The rows below come in pairs that one turn or mirror swaps. Which row does each named row swap with?
The rows were stretched afterwards, more along some directions than others.
Revol: [0.94 1.48 -3.71 -1.24 -1.14 -1.45 1.10 0.80 2.47 1.81 -1.91 2.51 0.38 0.91 0.21 3.36 0.65 -2.93 0.71 -3.04 -1.28 -1.21 0.70]
saz: [0.53 -0.40 -0.49 -0.13 1.05 1.55 0.67 1.70 -2.38 -2.28 -0.20 0.29 2.51 -1.22 -1.90 -0.76 -1.02 0.09 -2.52 -1.05 -0.33 1.70 -1.09]
vok: [1.15 -0.92 -0.49 0.20 -0.82 1.07 -2.07 -2.59 -0.22 4.07 0.82 2.02 2.75 0.78 -2.97 1.21 0.93 -0.28 0.75 1.94 -3.69 -4.25 1.33]
Gegom: [0.60 2.63 -2.11 -3.17 -0.49 0.65 1.17 1.69 -1.90 -0.32 -4.38 -1.31 1.86 -1.45 2.39 -0.16 0.43 -0.31 0.87 -0.43 2.31 -1.70 -3.87]
Rodu: [-0.37 1.94 0.06 0.78 -3.51 2.03 -1.14 0.20 2.04 1.90 -0.32 1.13 -0.60 -0.51 -0.46 3.44 1.12 -0.96 2.40 1.29 0.40 -0.87 0.42]
puno: [2.22 0.35 -0.30 1.82 -0.02 -0.45 0.15 -0.47 0.03 0.88 -2.60 -1.06 1.87 0.36 0.07 -1.00 2.23 -1.62 3.75 2.29 -0.03 -3.21 -0.57]
biz: [-0.15 0.68 -0.82 0.80 0.25 0.75 -2.04 -0.36 0.81 1.87 -0.54 -0.46 2.74 0.90 2.62 0.45 -0.24 -1.44 -0.93 2.72 0.98 1.00 2.95]
muvo: [-0.41 0.42 -0.99 -1.90 0.40 1.32 -0.71 1.03 -1.24 -1.58 -1.39 -1.10 2.62 -0.60 -2.86 -2.18 -0.32 0.51 -2.00 0.30 -0.69 -0.33 -1.26]
gageb: [2.35 1.48 -4.30 -1.74 -3.19 -2.58 0.84 -0.45 0.95 1.37 0.05 -0.97 0.10 0.51 -0.98 0.04 -0.35 1.02 2.49 -2.39 -0.91 0.57 -0.67]
daduz: [2.45 -1.11 1.95 -0.40 1.35 3.06 -0.50 -0.49 -3.44 0.39 -1.08 1.23 0.76 -1.67 2.24 -1.63 2.95 2.27 -0.92 2.26 -2.23 -1.76 -1.78]
Gop: [-1.89 0.65 -1.20 1.88 0.16 0.34 1.25 -0.57 0.05 1.03 2.42 -1.85 0.36 0.35 -1.41 -1.05 -1.06 -1.00 4.77 0.62 -1.59 -1.20 0.66]
bab: [0.74 -2.30 0.53 0.66 0.83 -1.25 -2.06 -0.46 0.83 -1.45 1.01 0.60 -1.28 0.12 -1.85 -1.88 2.66 -1.46 1.30 -1.02 -2.22 -3.73 -0.08]
padet: [1.47 -0.51 -0.01 1.50 0.22 2.11 -1.64 0.41 -0.74 1.87 0.14 -0.28 2.11 0.71 2.06 -0.37 0.92 0.45 0.59 2.02 -0.18 1.27 2.93]
Kig: [0.01 -1.06 -0.65 -1.21 2.48 3.20 -0.79 0.92 -1.95 -2.06 0.38 -1.15 1.56 -0.20 -1.88 -1.92 -0.91 0.80 -2.28 1.13 -0.05 1.14 -1.09]
befe: [2.80 -3.16 0.34 0.85 3.31 3.32 1.21 0.01 -0.78 0.49 -0.63 3.50 -1.92 -0.34 -2.06 1.22 1.03 -1.35 -1.55 -2.23 -2.17 -2.16 0.20]
Mol: [3.69 -1.09 -3.38 -0.20 -1.12 -1.19 0.07 -0.54 -0.17 0.12 2.05 -0.40 -0.04 0.44 0.23 -0.25 0.31 1.50 1.80 -2.94 -1.04 1.83 0.96]
bis: [1.14 2.72 -3.89 0.42 -4.66 0.38 1.06 -0.47 1.12 2.44 1.18 -2.66 1.83 1.46 -3.81 -0.37 -1.29 0.39 3.76 1.26 -0.25 0.80 1.36]
Nuvip: [1.99 -0.12 -0.18 -1.67 1.95 1.55 -1.52 0.34 -3.11 -1.39 -0.06 1.95 1.30 -1.29 2.49 -2.79 1.90 2.37 0.18 1.67 -2.35 -1.57 -1.82]
Loru: [0.73 1.16 0.33 0.64 -2.51 2.76 -0.74 1.97 0.33 2.55 0.22 1.50 -0.60 -0.75 -1.04 3.13 0.67 -0.54 1.38 1.42 -0.91 -0.14 -0.66]
pivek: [2.72 -1.00 0.71 -0.76 1.91 2.99 -0.94 0.59 -4.13 -1.22 0.64 2.02 1.62 -1.24 1.83 -2.86 1.40 3.08 -0.62 1.47 -3.33 -1.18 -0.41]
boges: [0.32 -0.08 -2.27 -0.77 -0.16 -3.16 -0.22 1.13 0.30 -0.52 0.40 -0.03 1.21 0.83 -0.51 -1.13 -0.40 -1.54 1.42 -3.65 3.09 3.34 0.00]
Zulep: [2.09 -1.51 1.14 1.43 0.39 3.16 0.81 0.15 -0.17 0.75 -0.32 3.37 0.11 -0.62 -3.65 0.58 2.01 -1.64 0.52 -1.02 -3.67 -4.68 0.78]
dopa: [0.71 -0.08 -1.70 0.29 4.10 0.18 -1.91 1.16 -0.17 -1.30 1.36 -0.77 2.61 1.46 1.19 0.45 -3.24 0.17 -3.28 -0.84 -0.24 4.79 2.13]
kikom: [-1.56 0.74 -0.88 0.33 -1.85 3.46 -0.15 0.37 0.68 1.82 -0.28 0.74 -0.58 -0.77 -1.60 4.01 0.32 0.62 1.91 1.07 0.36 0.56 -0.33]
nipo: [1.56 -1.45 2.59 1.21 1.64 3.19 0.33 -0.08 -0.17 0.30 -2.19 2.91 -0.40 -0.69 -2.67 1.10 3.07 -1.59 -1.30 -1.66 -2.81 -4.45 0.20]
feka: [1.31 1.00 -0.94 -1.46 -1.35 2.02 -1.40 0.57 0.94 2.03 -0.31 0.72 -0.98 -0.41 -0.55 2.84 -0.19 0.02 0.05 1.25 0.71 1.42 -0.80]
mutu: [-1.93 1.75 -0.94 2.19 -0.41 0.83 3.03 0.07 -0.43 1.72 1.29 -2.18 0.33 -0.08 -1.58 -0.47 -0.92 -1.97 5.10 -0.11 -0.45 -0.99 0.51]
vuna: [-0.48 2.16 -0.92 -1.33 -3.10 1.76 -0.10 1.06 1.05 2.40 -2.04 1.29 -0.42 -0.78 -0.87 3.66 0.26 -0.34 0.42 0.52 0.65 -0.44 -1.14]
Gak: [2.30 -0.81 0.48 -1.28 -0.79 1.43 -0.96 -1.73 -2.32 3.06 -0.22 0.88 3.49 0.09 -0.36 -0.61 1.96 1.09 1.28 0.21 -2.69 -4.05 1.10]
nuni: [0.03 -0.67 -2.57 -0.40 2.26 -1.24 -0.35 1.44 -0.93 -1.10 1.26 0.93 1.52 0.48 1.41 -1.48 -0.15 -0.71 1.75 -3.92 2.24 2.70 0.89]
gidor: [2.62 -1.15 -0.35 1.13 2.81 1.46 1.39 0.47 -3.16 0.51 -1.04 -0.51 1.60 -0.36 1.67 -3.09 2.81 0.09 4.31 1.89 -0.47 -3.89 0.45]
zom: [1.48 -0.26 0.01 -2.61 -1.54 0.95 0.12 -1.18 -0.70 2.43 -0.79 1.55 3.17 0.62 -3.51 -0.27 1.13 1.02 -0.41 -0.91 -1.30 -4.85 0.94]
nes: [0.00 2.24 -3.83 0.73 -3.97 0.82 0.81 -0.19 1.20 2.37 0.95 -4.03 1.88 1.46 -4.15 -0.15 -1.64 0.30 3.24 1.78 -0.09 1.61 1.27]
Lofo: [1.67 -0.12 0.64 0.04 0.54 -0.04 -2.59 -1.34 0.31 1.71 -0.58 0.69 0.43 1.31 0.94 -0.13 0.70 0.11 -2.67 1.61 -0.15 1.54 2.79]
nis: [1.42 1.17 -3.17 -2.68 -0.65 -1.75 0.89 0.79 -0.11 0.60 -0.70 1.65 0.93 0.14 2.96 -0.27 1.48 -1.69 2.50 -1.85 -1.42 -3.23 0.80]
Zek: [1.38 -0.05 -2.90 -1.25 0.14 -1.37 -0.68 1.31 -0.70 -0.55 0.07 -0.60 1.21 1.67 0.35 -1.17 -1.76 -0.50 0.00 -2.69 3.28 5.47 0.05]
girek: [2.22 -0.38 -0.35 -2.94 -1.86 -1.15 -2.07 -2.07 0.23 2.99 -1.47 2.05 3.25 0.85 -1.11 -1.28 1.98 0.24 0.22 -0.32 -2.47 -6.03 -0.23]
Vadak: [-1.12 1.16 -1.92 0.97 -0.34 0.51 3.03 0.73 -0.71 0.84 2.14 -2.06 0.64 1.24 -2.88 -1.17 -2.39 -1.25 3.88 -1.55 -0.56 0.63 0.72]
salir: [-0.59 2.80 -3.56 0.08 -5.17 0.28 0.35 -1.02 1.17 1.94 0.26 -3.31 2.23 0.51 -3.49 -1.00 -1.33 0.37 4.12 3.00 -0.01 -0.14 1.10]
pup: [0.13 -1.89 0.78 -0.41 0.52 -1.75 -0.57 -1.20 1.02 0.51 0.40 -0.78 0.68 0.32 -2.77 -1.55 1.71 -3.23 1.20 -1.94 -0.97 -4.89 0.11]
lufu: [-1.04 0.13 0.76 -0.39 -0.82 -2.25 -1.83 -0.32 2.67 0.15 0.40 -0.56 -0.01 -0.18 -2.30 -1.75 0.48 -4.66 1.13 -1.42 0.03 -3.43 -0.98]
vifu: [0.44 -0.93 0.75 0.43 1.68 -1.77 -0.88 0.50 0.97 0.17 2.08 -0.71 0.77 0.01 -1.25 -2.44 1.59 -3.47 1.81 -2.48 -1.05 -3.77 0.34]
gisu: [3.34 0.46 -4.24 -1.05 -2.15 -2.71 0.57 -0.83 -0.03 0.12 0.24 -0.88 0.10 0.55 -1.21 -1.15 -0.34 1.44 1.70 -2.45 -0.76 1.29 -0.17]
dise: [2.38 2.64 -2.11 1.39 -3.40 0.63 0.43 0.41 -0.03 2.03 1.27 -0.38 4.63 0.08 -1.28 -1.81 0.54 -1.39 5.28 -0.28 -1.30 -2.72 1.51]
zatug: [0.69 2.59 -2.64 1.22 -4.33 0.86 0.57 -1.30 1.09 2.32 0.92 -3.13 1.34 0.74 -3.57 0.02 -0.67 0.41 3.32 2.31 -1.10 0.97 0.84]
tofol: [0.36 -0.87 -0.85 -1.02 2.28 3.29 -1.02 0.90 -2.90 -2.55 -0.04 -0.83 1.18 -0.79 -0.96 -1.56 -0.25 2.62 -2.33 0.55 -0.94 1.48 -1.33]
rez: [0.11 0.74 -3.59 -1.18 -0.36 -0.27 0.93 -0.79 1.23 1.37 -2.02 0.79 0.99 -0.41 2.62 1.59 1.53 -2.56 2.62 -0.85 -0.48 -2.94 -1.04]
luga: [2.08 0.36 0.55 -0.56 0.42 1.88 -1.17 0.86 -3.87 -0.96 -0.12 1.21 1.73 -1.69 1.64 -2.92 1.92 2.93 -0.01 2.32 -2.38 -0.80 -1.50]
vob: [0.65 1.30 -2.52 0.19 3.21 0.57 -1.93 2.18 0.35 -1.35 1.17 -0.92 3.40 1.13 1.08 0.49 -2.69 0.23 -1.52 0.47 0.65 3.03 0.92]
nudi: [-0.75 2.77 -3.15 -1.36 -3.53 -0.13 1.61 1.64 2.28 0.89 -1.43 0.82 1.70 0.19 -0.69 2.03 0.54 -2.63 2.21 -0.64 -0.12 -2.38 -0.50]
fif: [0.84 0.17 -1.40 1.06 3.49 0.99 -2.45 1.69 0.08 -1.74 1.06 -0.76 3.32 0.82 0.95 0.80 -2.96 -0.24 -2.71 -0.14 0.75 4.07 1.23]
bolo: [1.53 -0.16 -0.52 0.65 1.21 1.07 -1.98 0.11 -0.23 0.74 -0.32 -1.55 1.59 1.28 3.25 -0.43 -1.69 -0.74 -1.69 2.42 1.69 2.78 2.28]
latom: [3.24 0.76 -4.73 -1.22 -2.69 -2.26 0.78 -0.58 -0.40 0.99 0.32 -1.11 0.66 1.36 -1.28 -1.18 -0.39 2.06 3.09 -2.51 -1.86 1.01 0.50]
Kozu: [1.99 -1.17 -0.91 -1.40 0.12 1.36 -1.25 -0.98 -0.54 2.97 -0.29 2.56 2.65 1.09 -2.15 0.42 0.76 0.29 1.13 0.20 -3.13 -5.37 0.97]
rukof: [1.78 -2.62 0.19 1.93 1.33 4.88 1.26 0.70 -1.68 0.43 -0.50 1.97 -0.95 -0.54 -3.29 -0.53 1.73 -0.23 1.27 -0.48 -4.05 -2.99 -0.15]
vabev: [1.05 -0.29 -3.59 -1.06 -0.19 -2.27 -0.94 1.48 1.52 -0.20 0.58 -0.35 1.91 1.62 -0.06 -0.40 -1.56 -2.05 0.81 -3.63 3.05 4.14 -0.58]
Zap: [-0.41 3.06 -3.06 1.10 -4.50 -0.14 1.90 -0.83 0.34 2.90 -0.52 -2.27 2.35 -0.76 -2.51 0.71 -0.46 0.61 3.88 2.25 0.63 -0.58 0.08]
Rofud: [1.25 0.89 0.07 1.11 0.82 0.98 -2.22 0.49 -0.69 1.01 -1.05 -1.09 2.23 0.44 2.14 -1.25 -0.24 -0.56 -0.72 2.87 -0.22 -0.17 3.41]
Balad: [-0.47 -0.15 -3.47 -1.30 1.41 0.10 1.47 -0.04 -0.38 1.35 -1.72 1.61 -0.41 0.20 0.43 2.69 0.05 -2.41 -0.15 -1.42 -1.54 -1.16 -0.39]
Ripok: [2.04 -0.96 -0.58 2.25 1.85 -0.02 0.05 -0.09 -1.33 -0.36 -2.02 0.01 2.03 -0.19 0.78 -2.47 2.74 -0.40 3.19 2.24 0.08 -2.96 0.28]
Bes: [1.10 -1.54 1.59 -1.37 -0.28 2.19 -1.03 -1.60 -1.73 2.31 -0.32 3.54 1.24 -0.38 -1.62 -0.10 2.60 0.91 1.40 0.92 -3.21 -6.72 -0.09]
bikap: [2.40 -0.34 -1.01 1.80 1.92 -0.12 0.05 0.33 -1.18 -0.14 -0.98 -0.47 1.63 -0.30 0.26 -3.07 3.50 -0.83 4.83 1.73 -0.82 -4.76 -0.49]
Kezi: [0.66 -0.05 -0.87 -2.10 1.74 2.50 -0.58 1.99 -2.42 -2.40 -0.78 -0.38 1.62 -0.53 -1.47 -1.75 -0.04 1.39 -2.25 0.13 -0.34 0.13 -2.24]
zoge: [1.01 -1.83 1.15 2.41 1.37 4.39 1.43 -0.51 0.22 0.93 -1.12 2.30 -0.21 -0.24 -4.07 2.24 1.62 -1.63 -0.14 -0.54 -3.16 -2.39 0.68]
der: [-0.47 1.49 -3.45 -2.15 -0.27 -0.34 1.88 1.38 1.21 1.96 -1.15 2.35 0.06 0.58 0.53 2.41 -0.06 -3.49 2.00 -2.33 -0.99 -2.01 -0.34]
sogal: [1.17 -2.90 0.54 -0.60 2.08 -0.81 -0.42 -1.03 1.20 -0.47 -0.03 0.13 -1.13 -0.12 -0.80 -1.04 2.04 -2.93 0.88 -2.22 0.15 -3.11 -1.10]

Kig pairs with nes
lufu pairs with Rofud
vifu pairs with bolo
Zulep pairs with vuna
vob pairs with Vadak
rukof pairs with feka
girek pairs with nis
Ripok pairs with boges
latom pairs with Nuvip
daduz pairs with Mol
biz pairs with pup
Gak pairs with rez
gisu pairs with luga
salir pairs with muvo
bikap pairs with Zek

